Here are some points, one per row:
6 & 34 & -47 & -35 & 23 & 10 & 20 & 25 & 47 & 44 & 41 & 44 & -7 & 2 & 22 & 36 & -29 & 31 & 28 & 37 & -8 & 10 & -65 & 12 & 22 & -8 & 16 & -41 & 15 & -34 & -22 & -6 \\
13 & 31 & 48 & -36 & -44 & 8 & 16 & -15 & -39 & 23 & 17 & -53 & -63 & 29 & 30 & 49 & -33 & 30 & 0 & 13 & -32 & -26 & 24 & 23 & -33 & -15 & -10 & -1 & 3 & -22 & -16 & -2 \\
-3 & -17 & 2 & 20 & 11 & 33 & 36 & -23 & -5 & -6 & -58 & -57 & 17 & 19 & 51 & -42 & -47 & 14 & 15 & 36 & -35 & -29 & 21 & 13 & 29 & 27 & 38 & 52 & 34 & -53 & 13 & 13 \\
10 & 32 & 48 & -42 & -36 & 13 & 19 & 40 & -35 & -33 & 25 & 17 & 26 & 16 & 42 & 48 & 43 & -52 & 4 & 7 & 27 & 32 & 32 & 32 & 32 & 47 & 4 & 14 & -64 & 16 & -14 & 0 \\
14 & 30 & -53 & -30 & 31 & 14 & 30 & -51 & -36 & 34 & 28 & -52 & 14 & 18 & 41 & -37 & -22 & -6 & 7 & 18 & -24 & 49 & 31 & 25 & -30 & -17 & 2 & -49 & -19 & -16 & -10 & 4 \\
6 & -15 & -7 & -40 & 27 & 23 & -57 & 33 & 35 & 49 & -41 & -40 & 24 & 2 & -42 & -21 & -31 & 18 & 30 & -21 & 3 & 4 & -10 & -37 & -22 & -8 & 3 & 18 & 29 & -34 & -26 & -15 \\
-64 & 24 & 32 & 54 & -40 & 27 & -7 & 12 & -33 & -24 & 28 & 28 & -35 & -24 & -5 & -1 & 19 & -25 & -16 & -8 & 4 & 48 & -31 & -30 & -28 & -23 & -56 & -42 & -56 & 16 & 38 & -51 \\
13 & -1 & 9 & -46 & 30 & -27 & -23 & -19 & 24 & -46 & -45 & -48 & 26 & 19 & -37 & -25 & 41 & 22 & -70 & -44 & -30 & 37 & 26 & 18 & -29 & -26 & -7 & 3 & 14 & 8 & -12 & 0 \\
22 & 41 & 47 & 62 & 63 & -74 & 11 & 14 & 33 & 18 & -50 & 15 & 4 & -34 & 0 & -38 & 25 & 18 & -55 & 36 & 31 & 39 & -43 & -45 & 24 & 7 & -30 & -16 & -42 & 18 & -33 & -15 \\
15 & 30 & 53 & -1 & 0 & -14 & 6 & -16 & 6 & 9 & 9 & -35 & -38 & -33 & -9 & 4 & -50 & -63 & -54 & 29 & 38 & -36 & -42 & -60 & 22 & 32 & -39 & -27 & 20 & 20 & 30 & 43 \\
-26 & -2 & 8 & 18 & -17 & -34 & -24 & -24 & -3 & -39 & -41 & 32 & 22 & 29 & -40 & -29 & 32 & 17 & 28 & -56 & -35 & 36 & 13 & 23 & 24 & 35 & 34 & 59 & -4 & 1 & 14 & 22 \\
-60 & -41 & -38 & 49 & -19 & -37 & -26 & -14 & 6 & 23 & -13 & -7 & -14 & -10 & 49 & 56 & -11 & -33 & -30 & -63 & -44 & -41 & 28 & 17 & -62 & -48 & 27 & 33 & 22 & -57 & -46 & 26 \\
19 & 13 & -41 & -18 & 40 & 20 & 28 & -20 & -5 & -1 & -6 & -26 & -25 & -15 & -2 & 18 & -21 & -40 & -26 & -23 & -7 & -45 & -54 & 23 & 28 & 27 & -41 & -26 & 16 & 24 & 32 & -47 \\
-65 & -47 & 28 & 42 & 42 & 16 & 24 & 33 & -9 & 7 & 14 & 11 & 9 & 15 & 2 & 49 & 42 & 32 & 39 & 59 & -52 & 31 & 19 & 18 & -4 & -55 & 20 & 36 & -23 & -15 & -54 & 24 \\
11 & -15 & 7 & 20 & -53 & -31 & -29 & -22 & -5 & 34 & -44 & -54 & 19 & 19 & -48 & -29 & -34 & 17 & 23 & -52 & -36 & -32 & 16 & 20 & 27 & 27 & 45 & -9 & -16 & 3 & 8 & 17 \\
14 & -61 & -41 & -23 & 38 & 20 & -72 & -50 & -35 & 34 & 31 & 21 & 13 & 25 & 43 & -2 & 12 & 6 & 9 & 14 & 35 & 45 & 42 & 29 & 40 & 49 & -54 & -43 & 26 & 21 & -9 & -49 \\
14 & 33 & -49 & -29 & -37 & 22 & 25 & -61 & -29 & -30 & 28 & 29 & 15 & 19 & -18 & 3 & -2 & 5 & 5 & 16 & 4 & 3 & 34 & 25 & 36 & 40 & -8 & -46 & -64 & 11 & 18 & 43 \\
-45 & -17 & -10 & 5 & -49 & -59 & -53 & 29 & 44 & -39 & -29 & -58 & 19 & 25 & -32 & -27 & 33 & 18 & 24 & 27 & 47 & -7 & -15 & -23 & 6 & 11 & 29 & 7 & 1 & 25 & 36 & 47 \\
15 & 31 & 35 & 48 & 41 & 35 & -23 & -3 & 26 & 26 & 25 & 23 & 22 & 30 & 48 & 58 & 7 & -73 & 21 & 15 & 44 & 11 & -55 & 13 & 14 & -25 & 2 & -32 & 16 & -61 & -47 & 46 \\
35 & -18 & -2 & -38 & -41 & 13 & 26 & 38 & -43 & 39 & 22 & 26 & -17 & -57 & 21 & 35 & 33 & 27 & 16 & 24 & 50 & -28 & 35 & -1 & 17 & -49 & -27 & 43 & 33 & 33 & -16 & -1 \\
-39 & -18 & -1 & 8 & 35 & -19 & -13 & -7 & 10 & -21 & -17 & -19 & -34 & -29 & -52 & -40 & -47 & 14 & 30 & -55 & -29 & -36 & 23 & 28 & -58 & -46 & 21 & 28 & 24 & 24 & 23 & 38 \\
3 & 18 & -5 & 10 & 48 & 35 & 37 & 50 & -12 & -47 & -49 & 25 & 8 & 25 & -43 & -33 & 29 & 13 & 22 & -57 & -35 & 27 & 27 & -62 & 18 & 24 & 44 & -33 & -35 & -5 & 12 & 29 \\
-7 & 12 & 24 & 43 & -32 & 30 & 35 & 37 & -2 & 3 & -57 & 20 & 15 & -10 & 9 & -45 & 25 & -29 & -21 & -18 & 20 & -45 & -46 & -53 & 23 & 22 & -36 & -32 & 29 & 29 & -65 & -42 \\
-24 & -56 & 25 & -37 & -36 & 19 & 16 & -55 & -31 & -28 & 36 & 9 & -56 & -43 & -38 & 34 & 28 & -41 & -28 & -11 & -2 & 21 & 9 & -27 & -10 & -4 & 50 & 47 & 39 & -33 & -18 & -62 \\
33 & 51 & -2 & -42 & -47 & 12 & -21 & -1 & -44 & 24 & 28 & -18 & -21 & -65 & 26 & -45 & -35 & 21 & 18 & -55 & -35 & -29 & 21 & -6 & -51 & -43 & -35 & 42 & 13 & -35 & -22 & -10 \\
16 & -57 & -37 & -29 & 31 & 13 & 14 & 26 & 46 & -5 & -7 & 5 & 0 & 10 & 33 & 8 & 47 & 26 & 41 & 43 & -14 & -58 & -57 & 14 & 12 & 29 & -48 & -37 & 13 & 14 & 32 & -46 \\
10 & 15 & -20 & -4 & -7 & -19 & 3 & 16 & -10 & 5 & 5 & 35 & 30 & 37 & -19 & 0 & -57 & -64 & -67 & 24 & 42 & -43 & -52 & 16 & 11 & 26 & -40 & -26 & 18 & 7 & 24 & 30 \\
27 & -51 & 22 & 45 & 32 & 33 & 20 & 27 & 51 & -31 & 48 & 2 & 11 & -52 & -31 & 43 & 39 & 36 & -27 & -17 & 5 & 27 & -11 & -13 & -14 & 6 & -22 & -8 & -24 & -29 & -12 & -48 \\
18 & 24 & 41 & 52 & 47 & -48 & 6 & 11 & 30 & 40 & 38 & 35 & 31 & 40 & 3 & 12 & -55 & 14 & -11 & -12 & 16 & 22 & 25 & -35 & -27 & -14 & 29 & -35 & -49 & 26 & 40 & -57 \\
37 & -26 & -15 & 3 & -54 & -60 & -58 & 28 & 47 & -42 & -45 & 24 & 4 & 17 & -37 & -30 & 21 & 4 & 20 & 27 & 37 & 47 & 35 & 34 & -3 & 8 & 20 & 36 & -36 & 20 & 32 & 43 \\
-32 & -6 & -53 & -31 & -34 & 23 & 25 & -59 & -35 & -32 & 24 & 28 & -58 & -54 & 31 & 37 & 35 & 21 & 19 & 28 & 53 & 5 & 3 & -2 & 6 & 23 & 44 & 48 & 37 & 40 & 47 & -1 \\
15 & 34 & -7 & 9 & 1 & 9 & 4 & 16 & 9 & 10 & 50 & 44 & 35 & 42 & -5 & -49 & -41 & 12 & 15 & 38 & -49 & -40 & 20 & 13 & -17 & -54 & 25 & 38 & 26 & 35 & 24 & 32 \\
There is one direction along which these points spread out most. Take the direction at right angles to it along which they spread out most. Then take the direction at right angles to both along which they spread out most. Go by this last direction. How many in every 100 of the points above lie lower along it than each point below? Answers are rounded to whole numbers. More than half of the points above lie lower than the first one.
15 & 30 & 53 & -1 & 0 & -14 & 6 & -16 & 6 & 9 & 9 & -35 & -38 & -33 & -9 & 4 & -50 & -63 & -54 & 29 & 38 & -36 & -42 & -60 & 22 & 32 & -39 & -27 & 20 & 20 & 30 & 43 \\ >> 84
-26 & -2 & 8 & 18 & -17 & -34 & -24 & -24 & -3 & -39 & -41 & 32 & 22 & 29 & -40 & -29 & 32 & 17 & 28 & -56 & -35 & 36 & 13 & 23 & 24 & 35 & 34 & 59 & -4 & 1 & 14 & 22 \\ >> 16
22 & 41 & 47 & 62 & 63 & -74 & 11 & 14 & 33 & 18 & -50 & 15 & 4 & -34 & 0 & -38 & 25 & 18 & -55 & 36 & 31 & 39 & -43 & -45 & 24 & 7 & -30 & -16 & -42 & 18 & -33 & -15 \\ >> 53
6 & -15 & -7 & -40 & 27 & 23 & -57 & 33 & 35 & 49 & -41 & -40 & 24 & 2 & -42 & -21 & -31 & 18 & 30 & -21 & 3 & 4 & -10 & -37 & -22 & -8 & 3 & 18 & 29 & -34 & -26 & -15 \\ >> 97
27 & -51 & 22 & 45 & 32 & 33 & 20 & 27 & 51 & -31 & 48 & 2 & 11 & -52 & -31 & 43 & 39 & 36 & -27 & -17 & 5 & 27 & -11 & -13 & -14 & 6 & -22 & -8 & -24 & -29 & -12 & -48 \\ >> 34
3 & 18 & -5 & 10 & 48 & 35 & 37 & 50 & -12 & -47 & -49 & 25 & 8 & 25 & -43 & -33 & 29 & 13 & 22 & -57 & -35 & 27 & 27 & -62 & 18 & 24 & 44 & -33 & -35 & -5 & 12 & 29 \\ >> 31
33 & 51 & -2 & -42 & -47 & 12 & -21 & -1 & -44 & 24 & 28 & -18 & -21 & -65 & 26 & -45 & -35 & 21 & 18 & -55 & -35 & -29 & 21 & -6 & -51 & -43 & -35 & 42 & 13 & -35 & -22 & -10 \\ >> 91
35 & -18 & -2 & -38 & -41 & 13 & 26 & 38 & -43 & 39 & 22 & 26 & -17 & -57 & 21 & 35 & 33 & 27 & 16 & 24 & 50 & -28 & 35 & -1 & 17 & -49 & -27 & 43 & 33 & 33 & -16 & -1 \\ >> 22
-39 & -18 & -1 & 8 & 35 & -19 & -13 & -7 & 10 & -21 & -17 & -19 & -34 & -29 & -52 & -40 & -47 & 14 & 30 & -55 & -29 & -36 & 23 & 28 & -58 & -46 & 21 & 28 & 24 & 24 & 23 & 38 \\ >> 81
13 & 31 & 48 & -36 & -44 & 8 & 16 & -15 & -39 & 23 & 17 & -53 & -63 & 29 & 30 & 49 & -33 & 30 & 0 & 13 & -32 & -26 & 24 & 23 & -33 & -15 & -10 & -1 & 3 & -22 & -16 & -2 \\ >> 56
-3 & -17 & 2 & 20 & 11 & 33 & 36 & -23 & -5 & -6 & -58 & -57 & 17 & 19 & 51 & -42 & -47 & 14 & 15 & 36 & -35 & -29 & 21 & 13 & 29 & 27 & 38 & 52 & 34 & -53 & 13 & 13 \\ >> 78
